In the data rows, 128 means zero.
Here is a table of points, one per row:
[ 63 158  83 139  23 168 145 121  86 104  96 129  73  91  60 135  53 123
  79 172 156  45 151 166 188 124 102 187 151 156 184 213]
[120 113  92  85 209  95  84 123 170 150 169 133  71 183 120 124 140  91
 112 155 179 128  80 128 153 138 152 104 138 112 118  90]
[118  69 146 138 151 142 139 174 122 206 162 142 174  81 122 117 130 166
 189  23 122 145  73 125  52 119 148 113 121  96 137  36]
[146 160 181 255 144 157 113 139  78 113  59  74 152 149 125  95 148 101
 163 120 133 187  93 146 171  48 123 157 112 119 185 173]
[ 89 226 128 203   5 128 180  61  49  76 130  79  91 124 151 112 185 157
  70 183 130 115 184 140 167  80 122 124  69 152 121 155]
[ 74 141 160 226  59 160 121  40 160 136 132 121  81 175 192  92 119  85
 153 226 165 101 174 115 187 128 110 131 126  67 103 195]
[ 78 115 143  84 190 170 115 168 167 108 119  87  99 127 162 107 146 121
  93 247 154 110 163 147 145 162  81  81 117 144  64 132]
[211 115 132 142 225 103 191 180  87 119 135 151 166 134 131  46 151 100
 231  54 191 123  90  88  61 141  94 142 118 117 173  45]
[131 104 190 199  87 132 120  69  80  80 143 104 148 129 116  45 113  74
 142 160 106 138 204 182 206 131 202 131 155  89 147 119]
[ 90 165 108 140  81 186 139 123  34  82 147 114 192 101 115 120  90  87
 179  83  96 154 136 155 124 116  75 184  81 145  59 135]
[ 34  97 161  77 183 114 121 131 162 137 123  83 143 137 165 149 170 186
 167 216 145 149 118 148 202 179  78 127  72 156 116 183]
[157  92  80  67 142 160  85  84 230 150  86 194 155 179 211 108 122 161
 158 123 141 170 171 150 143 163 170  89 165 142  82  94]
[133 123 140 146  68 134  69 126 215 129 111 130 148 164 140  99 149  98
 132 125 147 150 122 102 121  30 222  56 157  71 139 132]
[181 175 196 150  39  96 239 129  67 116 166 111  95  71 117  79 124 153
  80 164  57 118 129  50 153 124  91 208  85 146  95 133]
[134 147 131 140  74 116 138  95  51 126 175 157 122  99 139 150 137 128
 115 130  80 100 183  86 204  88 126 172  83 187  67 146]
[158 170 107 102 145  95 175 138 158 172 143 184 174 160  70 109 133 160
 121  73  95  92 167  93  88  70 119 151 155 191 164  97]
[149 158 138  95 106 111 148 141  89 178  88 118 161  61 159 132 101 103
 194  60  63 161 121 105  71 109 182 126 142  91 152 126]
[ 84 108 154 180  48 177 165 122 112 110  84  68 104  93 197  85  90 101
 134 127 123  93 204 113 148 104 107 247 146 147 151 155]
[139 109 136 105 188  59  73 177 113 142  89 110 107 166 156 102 140 117
  67  81 196 130 162 133 105  75 114  51 152 102 165 158]
[169 108 107  84 190 174  83 136 128 169 156 138 142  94 136 113 112 111
 108  81 110 174 112 145 121 173 132  85 138 127 183  73]
[ 93  95 117  95 130 143  79 136 141 180 117 127  69  78 124 165 221 168
 111 207 150 149 131 177  99 157  49 180 111 141 136 239]
[120 110  97 119 159 183 135 133  98 113  87 156 168 177 121 122  76 126
 166 101  65 105 174 148 120  96 145  84  31 147 149 125]
[ 91 143 109 107 146 124 134 192 146  61 140  65  21 144 135 171 207 140
 105 205 215 163 140 138 128 148  54 145 142 160  87 130]
[115 103 132 206  55 126 103 121  53 133 113 184 130 112 143  86 113  98
 151 158 138 201 137 122 109 176 184 154 155  75 117  99]
[170 120 156  98 161  93 109 137 192 158  98 109 141 132 127 155 108  51
 126 129 135 160 162 143 101 123 129  26 167  91 130 109]
[159  97 138 123 147 120 156 162 189 183  89 153 128 178 163 136 124 115
 126 107 103 132 145 151 142  52 193 102 101 174 104 102]
[ 26  66 150  57 130 112  86 131 182  67  97 207 145 110  79 105 184 182
 168 135 158  76 101 158 119  99  53 136 138 105  63 166]
[175  35 123 159 203 154  34 182 220  90  87 118 162 232 181  85 170 128
 133 149 118 116  89 137  99 100 138  62 192 165 127 137]
[167 134 110  91 189 104 168 141 111 122 191 221 150 149  97  87 163  58
 122  35  80 129 139 111 123 164  91  61  99 156 180  75]
[160 115 161 172 143 131 195  72 142 138  88 215 141 164 111 116  85  35
 129 135  88 195 135 120 106  98 150 110  98  89 147 142]
[169 205 150 116 142 150 125 106  88 125  61 118 181 129  99 130 107 136
 137 114  87 179 146 133 132 145 109 167 113 104 146  77]
[ 97 181 171 169 144 154 134 112 128 119 139 171 159 123 156 118  80 162
 108  11 129 150 108 112 109 144 161 137 114 166 145 140]
[ 85 101 128  81 214 116 111 116 173 161 138 114  90 123 116 173 145 155
 141 179 203 160  89 152 156 149  38 129 120 129 183 151]
[ 89 100  58  78 172 167 124 171 144  95 105  98 122 113 130 144  83 114
 122 120 136  94 153 127 116 153 129 168 100 106  99  81]
[138 119 155 110 184 148 178 141  33 116 155 124  82 106 123 187 136 187
 150  39 100 105 131 154  71 173 132 169  84 145 127  93]
[175 135 129 134 138  91 156 162 185 154 140 149 201 116  98  88  72  95
 171  69 141 169 138 127 142 109 156  77 156  81 128 112]
[180 130 140  87 115 126  31 177 227 106 173 118 142 185  93 115 140 152
  88 124 195 181 119 116  83  88 183  68 212 169 136 150]
[162 175  96  99 162 158 183 134  84 184 152 123 166 106 138 147 134 101
 144  92 151 136  50 103  15 114 131 149 128  92 176  25]
[126 201  97 124  68 113 124 151  81  86 122 130 158  98 173 174 127 150
 160 186 111 129 121  89 179 154 203 193   0 112 151 135]
[125 135 134 120 157 121 115 109 143 124 126 148 148 148  94 162  72 121
 136 116  99 198 129  76 156 126 146 115 194  95  99 123]
[ 87 121  74  99 107  87 127  89 164 134 123 123  86  86  40 125 167 151
  69 106 183  58  93 120 181  92  37 100 183 173 116 106]
[121 180 121 184  20  84 194 123  25 159  84  92 118 115 149 192 128  93
 147 134 157  87 192 194 174 115 201 135 147 108  99 196]
[123 203  72  99 130 163 166 122  90  80 118 183 162  75 159  56 174 181
 122 140  75  44 174 127  81  91 131 171 200 210 120  95]
[155  61 137 129 170 101  89 171 201 138 145 132 165 143 118 155 184 163
 211 102  97 116 101 144 134 241 171  49 158  65 118  87]
[114 191 123 163 116 145 185  90  78  83 145  70 133  45  92  77  63 150
  78 112  84 147 177 142 212 148 152 255  78 122 145 148]
[ 42 148 118 136 142 103 137  92 103 148 104  94 198 172 105 133 113 100
 151  61 138 132 150 115  81 209 153 192  52 134 117 165]
[ 60 164  90 255  83 175 121  77  19  94 105 111 128  97 140 120 106 142
 106 114 195 133 187 136 208 183  79 163  85 134 196 112]
[ 84  98 110  65 136 120 163 134 123 130  54 101  38 129  96  86 169 144
  83 176 206  87 120 143 148 139  69 200 195 144 121 167]
[ 92  72 124 123  94 142  88 106 165 118 174 149 129  90  90 151 186 135
 128 196 179 138 121 171 119  73 127  87 179  86 130 147]
[128  77 126 107 101  93  95 164 146  98 140 143 102 124 192 114 101 111
 171 111  84 115 163 106 202 133 187 153 123 180 101 215]
[ 62 168 108  34 149  93 144 106 119  61 150  55  60 103 103 202 155 138
 127 198 197 111  75 133 117 188  59 141 143 105 140 137]
[173 110 162 139 127 141  59 145 178 119  84 163 101 156 133 110 178  64
 132  40  76 153 113  63 114 139 139  98 136  95  96  77]
[202  82 141  94 174 109  89  94 255  86 120 147  88 184 105 166 143 116
  99 126 151 131  72 124 131  89 187  88 241 145 144 198]
[211 179 100 131 121  91 121 197 131  73 121 163 206 189 103  94  98 173
  91 107 101 164 162 141 137 124 179 138  70  88  34 109]
[136  60 202 143 162 128 102 167 214 181 141 128 146 194 114 121  66 129
  98  34 139 131  85 145 132  84 182  78 159  13 131 164]
[ 94  57  82 102 186  78 163 144 119 114 180 106  73 134 180 215 202 146
 125 183 147 132 116 134 174 175  63 184 193 141 106 183]
[133 101 104  83 184  86 127 139 180 180 194 140  93 135 143  90 145 176
 140 206 125 154 102 128 124 112  88  29  90 101  96 132]
[123 168  65 192 114 129 186 131  58 122 150  88 162  82  91 142 105 130
  85  78  84  99 197 106 135 115 162 197 112 126 211 158]
[187  72 135 101  33 116  61 149 151 170 118 180 110 160 147 126 149 115
  91 116 122 174 112 153 134 137 148 109 138  69 148 132]
[183 122 153 151 104 113 188 140 114 120 140 137 185 121 138 142 105 128
  77  74 107  92 108 132  83  48 124 138  95 192 126  48]
[101 142 181 120  49 133  65 113  78 108  75 155 154 133 116 125  79  99
 142 167  38 107 104 102 172  89 237  53 113 109 111 133]
[144 217 169 138  85 149 170 111  65 115 130 112  99  96 124 131  86 128
 144 125 160  96 156 159 145 145  94 186 116 229 146 151]
[124 197 179 220 102 120 166  99  82 176 124  52 199 100 151  91 144 153
 150 182 137 187 155  65 186 152 142 202 119 141 117  86]
[ 91 135  86  81 119  80  41 101 203  83 169  81 132  60  56 233 151 171
  44 234 231 115  88 123 105 147  48 177 143 134 135 167]
[104 164 176 119 120 123 200 174 126 179  64 153 204 197 186  99 102 134
 125  40 128 105  68  80  98 134 140  54 152 157 141  60]
[164  94  67 171  54 130 138 115 156 152 117 184  81 200 150  98 101 148
 130 187  86 105 220 108 207 175 130 188 107 135 115 137]
[154 145 106 123 120 181 110 168 191 127 129 174 120 147 117 162 140 129
 139  56  88 126  82 144 119  78 149  94 142  78  81  72]
[161 164 136 141 207 191 125 162  52 158 122 151 159 132 101 167 122 142
 151 126 110 117  91 113  73 156 116 186 142 163 111  95]
[151 144 122 100  78 157 155 130  51 139 120 143 113 139 120 107 118 115
 137 106 127  43 210 127  86 138 137 182  82 153 202  83]
[116 163 148  91 138 158 193 176 159 100 147 135 121 162  80  70  99 119
 133 143  67 113 103 102  70 112 118  78 147  87 218  40]
[198 159 137 156 103 175 131 116  18  85 115 126 161 131 157 187 104 123
 202 128  99 117 106 167  75 129 105 176 114 156 184 146]
[120 124  95 115 122 160  91 160  46 126 117 192 106 189  89 122  93 126
  81 101  97 124 147 114  56 170  90 224  71 162 120 169]
[174 153 107 227  53 122 137  68  57 100 112  82 113 140 159 135  69 142
 144 200  97 144  72 152 168  86 178 109 113 134  95 136]
[166  89 157  73 189 124  95 153 166 111 127 204 113 213 160 173 134  98
 123 101 123 142  70 129  91  99 183  14 185  32 108 106]
There is one direction along which these points spread out most. Take the direction at right angles to it along which they spread out most. Then take the direction at right angles to both along which they spread out most. Go by this last direction. How far along it is each point below, from 0 to 99? The average is 50, and the first point in the table lies past the average. One standard deviation of the points above along it is 16.
[131 117 118  64 135 110 138 101 156 163 221  23  65  79  91 144 197 130
 109  98 167 130 106 161 103 109  12 131 115 122 150 152] 26
[124 128 106 111 180 113 116  74 192 144 122 148 133  80  99 136  45 135
 229 104  56 116  87 178  34  95  77 119 211 122 131  50] 33
[117 168 109 161  80 148 175  98  98 163 225 109 126 129  98 142  88 142
 151 138 148  38 210 109 115 162 144 166  92 235 136  99] 38
[137  91 145 130 141  96 166  97 161 125 128  50 126  50 146 143 201 107
  57 209 184  78 116 171 136 224  42 120 170 105 110 171] 44
[120 185 199 212  62 148 161 102 117 179 164  79 143  71 142 149 111  87
 158 160  42 171 128  73 115 174 140 185 139 132 144 134] 57
[111  87 138 127 203 111  87 115 186  89 130 135  75  55 109 144 105 207
  89 154 224  95 144 111 177 174  55 129  98  82 118 147] 42
[ 78  83 145  98 148 157  58  92 198  90 144 107 166 139 144 166 163 130
 110 103 111 213  66 119 102  89 134  19  85 101  86 187] 62
[129  94 111 142 166  89  49 113 166 176 132 115  67 152 192  90 149 148
 109 149 142 139  63 136 151 180 152  28 109 198  94 185] 63
[112 157 127  95 147 132 111 183 173 175 145 195 192 107  95 174 141 109
 157  87 110 120 117 127 121 137 190  61 140 133  65 119] 48
[149  68  97 122 141  67 107 131  91 158 172 141  86 164 180 104 105 124
 102 111  79  89 109  94 115  91 201  85 160  75 124 144] 62
[150  56 114  89 184 107 135 155 170 129 106  86  96  63  85 178 165 138
  93 234 219 154  92 102  92 130  47 105 110 175 124 127] 31
[ 93  98 120 118 115 119 159  57  85 129 129  93  68 103 134 140 159 141
  89 135 101 116 109 177 162 132 184 116 116 168 113 133] 55
